One turn moves every row onto another: examples first, then more rows asked:
Dorup: [-33   1  55  -8  38 -42  -1 -21 -39 -34 -15  -2  31 -20  -8   2   5 -43
  34  30   4   0 -10  48   7  22 -15 -11 -48]
sibe: [ 67  40 -11  16  18  21 -18 -33 -29   4  39  -1  32  -6 -19   7  13 -37
 -13 -32 -42  21 -58 -10 -37   5  20 -12  42]
Nogad: [ -2  -9   8 -15  20 -21  53  30 -14 -47 -29  27  49 -21 -69  -4 -30 -25
  18  21  32  23  -1 -12 -57  -4 -22 -11  12]
vuz: [-18 -38  -6   4   3  44  28 -20  30 -50 -12 -44 -18  16  34 -15 -28 -26
  31   0 -21 -11  26 -42  19  12   3  50  -9]
Dur: [ 68  28  20 -16  28  -1 -27 -19 -55   5  41  25  22   7 -24  29  20 -15
   1  -9 -28  34 -39 -29 -41 -10   4 -27  35]
dor: [-18 -48   6   4 -28  49   7  -2  31 -43 -17 -42 -28  12  18 -23   1 -16
  -6  -9   6  -5  44 -36  16  -8  10  41 -21]
Nifu: [ 27 -43 -32  -2  39 -26   3   5 -17 -15   8 -14  25  20  52  23  -7 -68
 -36 -44  -8 -17  15  10 -38 -41  -3  24   0]
kog: [ 37 -14  24 -26  17 -46  37  47  12  19  23   3   2  46  45  21 -19  -5
  -1  23   8  15 -37 -18  15 -27 -48 -38 -20]
mep: [  4  27  37 -55  10  -2  11  17 -50  14  58   9  15  -7  35   0   3 -31
  42  19  20  27  -1 -41   4  46  10 -16 -13]
pagol: [-17 -27 -16  44 -54  32  39  49  -6  -5 -41  30  21  15  -9  -6 -12  16
  35  38  24  -4   6 -20   1  39 -16  32   2]
nal: [-32  -9   0 -13 -10  45  21  10  10 -66 -27 -17 -15  24  14  -9 -27 -21
  24  -2  26  -3  29 -57  33 -19   3  38 -16]
zite: [ -1 -30 -11  51  -1  33  28  65  23  12 -23  24  34   8 -28 -25  17  36
   5  62   3 -28 -21 -26  -2  23 -19   1   9]
tudu: [ 34  41  19 -16  14   6  -2 -59 -42  20  21 -12  19   2 -39   4  35 -20
   2 -24 -25  11 -66 -11 -17  28   7 -40  30]
zim: [ 58  18 -11  -7 -10   6 -12 -21 -39 -10  35   1  12 -22 -28  42  37 -35
  10 -44 -36  29 -43 -13 -26  -8  20 -15  45]
Kufi: [ 17  33 -12  26   8 -31  19  -6  11  31  -8  -4 -50 -37 -39   1  43 -36
  -4  40 -54  14 -21  43  13  30 -36 -16  12]
nule: [ 14  40  -8  20  17 -12  36  16  -1  29 -47   6 -15 -17 -29 -23  28 -35
   1  58  -7 -22 -23  50  -4  63 -30 -29  16]
Rul: [ 35 -38  -3  17  40 -12  -2  -7 -14  -2  16 -27  16  18  27  -1  -9 -55
 -73 -44   1  -1   5  -8 -30 -43   8  42 -12]
rit: [-25 -35 -22  39 -20  27  48  53  27  13  14  43   7  -1 -16 -15  23   6
  14  55  -7  -1 -15 -17 -19  48 -26  44   4]
mela: [ 28  20   8 -16  14  17 -46 -16 -36  14  22  -7  36  -3 -52  11  18 -36
 -13 -31 -15  58 -29 -24 -19  -7  28 -26  42]
Faf: [ 21  40 -31  38  20   0   0   1  -1  32 -18 -10 -17 -28 -21  -8  27 -26
  10  41 -56   2 -22  50  19  43 -35 -40  41]
muke: [-41 -23 -23  21  -1   5  22  59  18  -7 -22  57  23  -6 -14 -21  19   7
  15  57  27 -20 -11 -15  10  40 -45  16   4]
Dogi: [ -4  -4 -14   9 -11  44  12   3  17 -30 -31 -25 -14  12  41 -35 -36 -11
   4  -3  -7  -8  51 -73  29  12  14   6 -20]
dalik: [ 27  45  17 -15  -9 -13  61  -2   8 -41 -10   8 -25  -8 -10  14 -60  43
  26 -12   6   0   1  -1  12 -33 -15  -5  -3]
Mon: [ 27  -8   9  -3  50 -19  -4   9 -32 -22   3  -7   1  44  38  24 -18 -47
 -45 -25   1  -2  19   3 -24 -75  -3  18 -21]
sal: [  8  70  -4  18  24 -11  -2 -13  10  33 -11  -6 -19 -27 -56 -31  27  -4
 -15  42 -34 -13  -2  54   1  15 -11 -21   8]
rigo: [ 16 -31   3  15  34  -9 -41  22 -13  -6  -3   7  25  25  65   5  -4 -43
 -51 -50   8   4  14  22 -11 -37  12   1 -25]
rof: [ 17  52   6   0  33 -27  -8 -21  -5  20 -11  19 -29 -39 -29 -15  27  -5
  16  51 -37  -3 -16  20  19  52 -44 -35  18]
pof: [ 37 -25  15  -7  44 -18  -1   3 -39  21  37  -8  21  33  31  -1   6 -32
 -43 -68  20  14   8   8 -43 -37 -11  12  10]
veb: [  4 -25  13   3 -22  16  10  -9  21 -37 -28 -42 -22  49  34 -26 -32 -31
  12 -28   6  18  52 -29   6 -23 -22  22 -28]
mut: [-37 -40 -46  33 -44  30  22  52  16  17 -14  29  13  -4 -11 -14  31  11
  11  51  -3  -6  15  -8  -3  40 -22   6  10]

dor turns into sibe
Dur turns into muke
rigo turns into sal
And these:
nule turns into veb
mep turns into Nogad
Kufi turns into vuz

